Rows are one point carried round by a steady rotation, each followed by how many steps it has turned.
The counts run from 0 to 409.
| -0.439 | -1.726 | -2.008 | -4.316 |  0.721 | -2.791 |  3.238 | -0.793 | -1.492 |  0.029 | -1.502 |  0.530 |  0.548 | -0.913 | -0.203 | -0.814 | -2.242 | -1.454 | -0.048 | -0.375 | -1.448 | -4.969 | -0.048 | -2.170 |  0.823 |  1.061 | -1.178 | -0.132 |  0.266 | -2.254 |  2.471 |  3.220 |  1.840 | -0.507 | -0.920 | -0.974 |  4.181 |  0.326 | -1.765 |	14
|  1.924 | -1.018 | -0.068 | -0.524 |  0.961 | -3.929 |  0.158 | -0.019 | -0.228 |  3.263 | -0.062 | -2.095 |  2.479 | -2.392 |  2.362 | -2.620 |  1.122 | -0.033 |  1.530 | -0.048 |  0.193 | -4.461 | -0.763 |  0.294 |  0.007 | -1.326 | -0.225 |  0.349 |  3.573 | -1.119 | -1.760 |  2.662 |  1.454 | -4.061 |  0.813 | -1.263 |  2.653 | -1.897 |  0.528 |	338
|  3.036 | -2.574 |  1.197 |  1.287 | -1.401 | -0.773 | -2.942 |  0.946 | -1.065 |  1.482 | -1.557 | -2.706 | -1.267 | -0.071 |  1.573 |  0.781 |  1.254 | -0.706 |  0.656 | -0.329 |  1.273 |  0.668 | -4.150 | -1.209 |  1.568 |  0.318 | -0.220 |  1.789 |  4.119 | -1.929 |  1.681 | -1.789 | -1.362 | -4.703 |  0.665 | -0.990 |  2.094 |  1.880 |  1.954 |	304
|  2.336 |  0.269 |  0.393 | -1.636 |  1.553 | -3.053 | -1.830 |  0.706 | -2.424 |  2.548 | -0.545 | -2.187 |  0.234 | -1.403 |  0.893 | -4.488 |  1.191 | -1.182 | -0.436 |  1.371 |  0.677 | -5.281 | -2.240 | -0.047 | -0.427 | -1.764 |  0.030 |  1.395 |  2.611 | -1.176 | -0.930 |  1.240 |  2.459 | -1.616 |  1.650 |  0.687 |  1.138 | -0.621 |  2.161 |	149
|  1.608 | -1.755 | -0.006 | -1.392 |  0.809 | -3.896 |  0.374 | -0.049 | -0.646 |  3.202 |  0.003 | -1.820 |  1.866 | -2.633 |  1.801 | -3.004 |  0.758 | -0.385 |  0.946 | -0.284 | -0.017 | -4.856 | -0.902 | -0.056 | -0.815 | -1.335 |  0.049 |  0.344 |  3.183 | -1.182 | -1.665 |  2.874 |  0.992 | -3.811 |  1.138 | -1.476 |  2.992 | -1.868 |  1.154 |	337
|  2.928 |  0.369 |  0.463 |  2.389 |  1.995 | -3.341 | -1.626 | -0.902 |  0.980 |  2.631 | -0.666 | -2.343 | -2.251 | -1.091 | -0.998 | -0.328 | -0.130 |  0.044 | -0.940 |  0.336 |  0.765 | -2.721 | -1.251 |  2.479 |  1.167 | -1.516 | -1.581 |  3.658 |  3.853 |  0.693 | -0.246 |  1.104 |  0.792 | -3.289 | -0.893 | -1.707 |  4.285 | -0.157 |  0.791 |	344
|  4.054 | -0.809 |  0.731 | -0.940 | -1.091 | -3.616 | -0.568 | -2.055 |  2.258 |  0.657 | -2.530 | -2.243 |  1.885 | -1.071 |  1.767 | -0.448 |  0.234 | -2.127 |  1.599 | -0.553 |  2.413 | -2.311 |  0.804 | -0.519 |  1.442 | -0.576 | -0.296 |  0.798 |  2.569 | -3.600 |  2.668 |  0.400 |  0.842 | -3.116 | -2.480 | -1.455 |  3.062 | -0.605 | -1.271 |	266
|  3.897 |  1.225 | -1.241 |  0.422 | -1.398 | -1.101 | -1.561 | -0.982 | -0.577 | -0.079 | -3.070 | -1.044 |  1.755 | -1.923 |  0.448 | -1.056 |  0.459 | -2.060 | -1.138 |  2.680 |  0.834 | -3.261 | -0.422 | -2.065 |  3.297 | -2.887 | -1.584 | -0.892 |  2.162 | -3.085 |  4.653 | -0.878 |  0.281 | -1.834 |  1.343 | -1.561 |  0.878 | -0.726 |  1.072 |	191
|  2.312 |  2.093 | -0.409 | -0.284 |  1.703 | -2.805 | -1.975 |  0.980 | -1.559 |  2.433 | -0.049 | -2.995 |  1.773 | -1.821 |  1.392 | -4.110 |  1.808 | -0.778 |  0.736 |  1.372 |  1.127 | -5.008 | -2.640 |  0.633 |  0.806 | -1.860 | -0.652 |  2.076 |  3.459 | -1.187 | -0.347 |  0.367 |  2.327 | -1.086 |  0.948 |  0.672 |  0.652 | -0.750 |  1.049 |	151
|  0.893 |  0.712 |  0.295 |  1.354 |  4.696 | -1.517 |  0.928 | -0.495 |  2.389 |  1.589 | -1.646 | -2.533 | -1.658 | -1.110 |  1.249 | -0.145 | -0.067 | -1.921 |  0.404 | -0.005 | -1.240 | -3.975 | -0.439 |  0.087 |  0.824 |  1.400 | -1.908 |  2.579 |  2.730 | -0.478 |  1.339 | -1.141 |  1.479 | -3.443 | -1.716 |  1.431 |  4.316 | -1.095 | -2.465 |	82
|  3.454 |  2.008 | -1.461 | -1.579 |  1.450 | -1.184 | -0.052 |  1.862 | -1.753 |  0.615 | -1.820 | -0.885 |  0.745 | -2.338 |  0.579 | -3.707 |  0.678 | -2.902 |  0.519 |  2.036 | -0.088 | -4.982 | -2.863 | -0.584 | -0.685 | -0.787 | -0.590 | -1.066 |  1.521 | -1.907 |  2.691 | -1.152 |  3.948 | -0.398 |  0.424 |  1.574 | -0.864 | -1.770 | -0.779 |	392
|  1.253 |  0.043 | -1.692 |  0.383 |  3.413 | -0.294 |  0.615 |  0.492 | -1.092 | -0.161 | -1.763 | -2.477 | -1.443 | -4.080 | -0.440 | -2.509 | -0.911 | -1.316 |  0.484 |  1.335 |  2.007 | -5.831 | -3.238 |  0.145 |  0.559 | -2.033 | -2.037 |  2.396 |  0.127 | -0.944 |  3.426 | -2.838 | -0.150 | -0.948 |  0.279 |  0.020 |  1.468 | -1.178 | -0.254 |	397
|  1.051 | -2.236 | -1.337 | -1.657 | -0.396 | -0.424 |  1.275 |  2.776 | -1.426 | -0.648 | -1.472 | -0.125 | -2.540 |  1.176 | -0.267 |  2.245 | -1.706 | -1.221 |  1.227 | -0.931 | -2.836 |  0.832 | -5.478 | -1.982 | -0.487 |  3.788 | -0.104 |  0.272 |  2.432 | -1.824 |  3.052 | -0.360 |  0.795 | -1.377 | -1.126 |  0.201 |  2.846 |  1.380 | -2.497 |	50
| -0.522 |  0.583 | -2.306 |  0.912 | -1.923 | -2.504 | -0.475 |  1.283 | -1.219 | -0.836 | -0.286 | -2.102 |  2.322 | -2.410 |  0.112 |  0.213 | -1.074 |  1.772 |  1.922 |  1.640 | -2.044 | -2.156 | -4.778 | -1.820 | -0.164 | -1.096 | -0.421 |  1.824 |  3.470 | -1.707 |  1.764 |  0.426 | -3.112 | -0.017 |  1.975 | -2.621 |  2.589 | -2.586 | -0.933 |	172
|  3.118 |  0.468 | -0.542 |  2.507 |  1.448 | -3.185 | -0.316 | -0.021 |  1.098 |  3.198 | -0.236 | -2.884 |  1.250 | -2.194 |  1.305 | -1.645 |  0.673 |  0.361 |  1.503 | -0.054 |  0.372 | -3.321 | -1.225 |  2.141 |  1.757 | -1.941 | -0.920 |  1.765 |  4.237 | -0.336 | -1.514 |  1.271 |  1.197 | -3.482 | -1.084 | -1.251 |  2.992 | -1.237 | -0.715 |	341
|  2.813 | -1.326 |  1.353 | -2.408 |  0.361 | -0.955 | -0.690 | -0.160 |  0.048 |  2.679 | -0.854 | -1.028 | -0.710 | -1.773 |  1.827 | -3.625 |  1.150 | -4.311 |  0.923 | -0.930 |  2.633 | -3.515 | -0.706 | -0.175 | -1.186 |  0.678 | -1.225 |  1.636 |  2.539 | -1.164 |  1.745 | -1.454 |  1.426 | -3.904 | -1.165 | -0.286 |  3.393 | -0.329 |  1.253 |	75
|  3.968 | -4.863 |  1.663 |  0.661 | -1.040 | -2.054 |  0.604 | -0.302 | -1.388 |  0.894 | -2.880 | -3.273 | -2.711 | -0.974 |  0.447 |  0.550 | -0.510 |  0.192 |  0.162 | -2.128 |  0.227 | -0.482 | -0.704 | -1.342 |  1.097 |  1.521 | -0.281 |  0.600 |  0.850 | -2.063 |  2.454 | -0.616 |  0.020 | -5.019 |  0.912 | -1.432 |  3.318 |  0.105 | -0.610 |	64
|  1.298 |  0.269 | -3.903 | -2.981 |  2.019 | -0.920 |  2.492 |  1.356 | -1.263 | -0.576 | -1.785 |  0.556 |  1.948 | -1.865 |  0.405 | -2.292 | -1.376 | -2.334 |  1.458 |  1.803 | -0.063 | -5.276 | -3.469 | -0.839 |  1.061 | -1.472 | -0.504 | -1.276 |  0.749 | -2.355 |  2.264 |  0.402 |  2.268 |  0.442 | -2.044 |  0.468 |  0.734 |  0.220 | -2.291 |	205
|  2.012 | -1.099 | -0.429 | -0.439 |  0.426 | -5.496 | -0.791 | -1.723 |  0.476 |  0.025 | -1.844 | -3.240 |  1.314 |  0.871 |  0.687 |  1.878 | -1.140 |  1.574 |  0.489 | -0.031 |  0.788 | -2.383 | -0.616 | -1.053 |  3.528 | -0.674 |  0.238 |  2.068 |  2.459 | -3.322 |  0.577 |  3.161 |  0.846 | -1.476 | -1.925 | -0.853 |  3.022 |  2.144 | -1.320 |	26
|  3.423 |  1.694 | -0.720 | -2.456 |  1.119 | -1.802 | -0.156 |  1.840 | -2.167 |  0.670 | -1.988 | -0.736 |  0.287 | -1.954 | -0.017 | -3.439 |  0.775 | -2.837 | -0.116 |  2.112 |  0.175 | -4.718 | -2.364 | -0.879 | -0.925 | -0.418 | -0.447 | -1.034 |  1.372 | -2.034 |  2.863 | -0.553 |  4.316 | -0.711 |  1.411 |  1.406 | -0.744 | -1.678 |  0.092 |	391
| -0.444 |  2.630 |  0.032 |  0.313 |  2.657 | -3.129 | -2.084 |  0.006 | -1.104 |  0.100 | -0.373 | -2.698 | -2.472 | -0.930 | -1.756 |  0.050 | -0.817 |  0.210 | -1.664 |  1.954 | -1.237 | -4.175 | -2.843 | -0.310 | -0.287 |  0.596 | -1.910 |  4.910 |  2.537 | -0.400 |  2.733 |  0.033 |  0.800 |  0.420 |  1.655 |  0.155 |  3.207 | -0.664 |  0.868 |	159
| -2.193 | -1.057 | -1.901 | -1.258 |  3.612 | -1.417 |  1.024 |  0.072 |  1.253 |  0.392 | -0.508 | -1.312 |  1.694 | -0.938 |  2.724 |  2.544 | -0.320 |  0.397 |  2.118 |  0.858 |  0.345 | -3.218 | -3.541 | -1.821 |  2.308 |  0.269 | -0.706 |  1.868 |  3.252 | -2.650 |  0.528 |  0.508 | -1.124 | -3.141 | -0.799 |  0.299 |  3.030 |  2.505 | -0.455 |	285
|  2.607 | -0.146 | -0.556 | -2.181 | -2.160 | -3.620 | -3.373 |  0.939 | -2.225 |  0.036 | -0.581 | -3.297 |  1.872 |  1.186 |  1.092 | -2.613 |  0.236 | -0.455 |  1.854 |  0.115 |  1.268 | -2.354 | -4.535 | -0.936 |  0.877 | -0.877 |  1.569 |  2.663 |  2.811 | -3.002 | -0.124 |  0.957 |  0.454 |  0.959 | -2.278 |  0.347 |  0.989 |  1.752 | -0.355 |	225
|  4.190 | -4.848 |  0.582 |  1.831 | -1.560 | -0.816 |  0.906 |  0.885 | -0.913 |  0.837 | -2.420 | -3.432 | -1.676 | -1.498 |  1.246 | -0.175 | -0.579 |  0.022 |  1.922 | -2.218 |  0.171 |  0.220 | -2.426 | -0.562 |  1.298 |  0.655 | -0.086 |  0.383 |  1.210 | -1.858 |  1.801 | -1.609 | -1.104 | -4.762 | -0.584 | -1.652 |  2.806 | -0.217 | -1.849 |	62
|  2.890 | -0.432 | -0.923 | -0.094 |  0.691 | -3.745 | -0.779 | -0.560 | -0.396 |  1.128 | -1.746 | -2.216 | -0.576 |  2.722 | -0.292 |  0.984 | -0.952 |  0.025 | -0.854 | -0.230 | -1.448 | -1.395 | -1.116 |  0.046 |  4.297 | -0.134 |  0.084 |  1.590 |  3.086 | -1.928 | -0.058 |  3.511 |  2.395 | -1.128 | -3.441 |  0.364 |  3.157 |  3.431 | -1.935 |	29
| -1.763 | -2.098 | -1.309 | -0.327 |  1.826 | -1.830 |  0.511 |  0.296 |  0.237 |  2.374 |  0.453 | -0.944 |  1.837 | -1.724 |  2.366 |  0.008 |  0.087 |  0.766 |  1.437 |  0.344 | -1.345 | -3.317 | -3.164 | -1.174 |  0.802 | -1.114 | -0.226 |  1.737 |  4.447 | -1.069 | -2.113 |  2.411 | -2.622 | -3.981 |  0.425 | -1.620 |  4.412 |  0.340 |  0.715 |	96
|  1.187 | -1.521 | -2.282 |  1.668 | -1.905 |  0.843 |  2.025 |  0.981 | -0.768 | -0.667 | -1.959 | -2.048 |  0.783 | -1.798 |  1.554 | -0.546 | -1.279 | -0.831 |  2.492 | -1.266 | -1.670 | -0.752 | -2.954 | -2.271 |  2.220 |  0.996 | -1.206 |  0.789 |  1.628 | -1.891 |  3.723 | -2.055 | -2.635 | -1.466 | -1.332 | -1.740 |  3.862 | -0.847 | -3.883 |	248
| -0.718 |  1.900 | -2.116 |  0.990 |  1.362 | -2.104 | -1.422 |  1.767 |  1.458 | -0.674 | -0.323 | -0.685 |  1.173 | -2.030 | -0.006 |  3.177 | -0.442 |  0.571 |  1.583 |  2.872 | -1.037 | -1.872 | -5.758 | -0.419 | -0.391 | -0.379 | -1.104 |  1.892 |  5.458 | -1.542 |  2.323 | -0.590 | -1.045 | -1.548 |  0.918 | -1.531 |  1.885 | -1.416 |  0.136 |	360
|  3.179 | -2.842 |  0.615 |  1.265 | -1.348 | -0.001 | -2.684 |  1.353 | -1.104 |  1.845 | -1.278 | -2.566 | -0.867 |  0.145 |  1.700 |  0.105 |  1.120 | -0.788 |  0.832 | -0.355 |  0.844 |  0.728 | -4.624 | -0.851 |  1.986 | -0.201 |  0.101 |  1.556 |  4.198 | -1.775 |  0.467 | -1.604 | -1.795 | -4.725 | -0.066 | -0.902 |  2.362 |  2.115 |  1.611 |	303
| -0.070 | -1.060 | -3.050 |  0.187 |  0.649 | -0.715 |  1.032 |  2.372 | -3.046 |  0.571 | -0.498 |  0.868 | -1.526 | -1.070 | -1.769 |  2.698 | -1.272 |  1.108 | -1.550 |  1.677 | -3.625 | -1.286 | -4.770 | -1.276 |  1.552 |  0.280 | -1.704 | -0.536 |  3.115 | -0.162 |  2.190 |  2.196 |  0.345 | -2.175 |  3.351 | -2.096 |  2.259 |  0.676 |  1.438 |	367
|  2.192 | -3.323 | -0.328 | -1.497 |  0.864 | -2.849 |  2.335 |  0.949 | -1.329 |  2.631 | -0.419 | -0.099 | -1.927 | -1.952 | -0.745 | -2.622 | -1.303 | -0.916 |  0.550 | -1.076 | -1.118 | -3.332 | -1.882 |  1.292 | -2.534 |  0.056 | -0.286 |  0.171 |  1.771 |  0.624 | -1.124 |  2.297 |  1.945 | -3.435 | -0.507 | -1.829 |  3.978 | -2.304 | -0.908 |	333
|  1.667 | -3.389 |  0.159 | -2.167 |  0.732 | -3.297 |  1.195 |  0.189 | -1.138 |  3.040 | -0.192 | -0.257 | -0.645 | -2.376 |  0.512 | -3.093 | -0.334 | -0.811 |  0.312 | -0.305 | -0.488 | -4.188 | -1.291 |  0.355 | -2.248 | -0.868 |  0.221 |  0.197 |  2.129 | -0.068 | -1.731 |  2.838 |  1.050 | -4.127 |  0.633 | -1.474 |  3.838 | -2.146 |  0.763 |	335
|  1.899 | -0.537 | -0.236 | -0.976 |  0.354 | -0.068 |  0.927 |  2.614 |  0.225 |  0.764 | -0.880 | -0.637 |  0.278 | -2.983 |  1.972 | -1.374 |  0.738 | -3.163 |  3.090 | -0.230 |  0.011 | -1.940 | -3.872 | -0.991 | -2.606 |  2.387 | -0.846 | -0.404 |  3.086 | -1.858 |  3.284 | -3.166 |  1.249 | -3.375 |  0.419 | -0.091 |  1.491 | -2.854 | -1.133 |	319
| -0.369 | -0.616 | -1.261 |  0.282 |  1.718 |  0.899 | -1.314 |  0.536 |  0.273 | -0.200 | -2.179 | -1.809 | -0.936 |  0.740 |  1.942 |  1.940 |  0.144 | -1.556 |  0.094 |  1.327 | -0.635 | -1.224 | -4.321 | -3.111 |  3.501 |  0.886 | -1.098 |  2.331 |  3.438 | -2.674 |  2.906 | -2.160 | -2.178 | -2.535 | -1.079 |  1.211 |  2.810 |  3.704 | -0.074 |	43
|  3.332 |  0.424 | -0.247 |  3.145 |  1.818 | -3.037 | -0.887 | -0.207 |  1.296 |  3.062 | -0.535 | -3.123 | -0.022 | -1.728 |  0.238 | -1.420 |  0.422 |  0.311 |  0.513 |  0.102 |  0.586 | -2.872 | -1.237 |  2.620 |  1.968 | -2.044 | -1.085 |  2.497 |  4.226 |  0.252 | -1.324 |  1.015 |  0.990 | -3.507 | -1.524 | -1.484 |  3.410 | -1.182 | -0.454 |	342
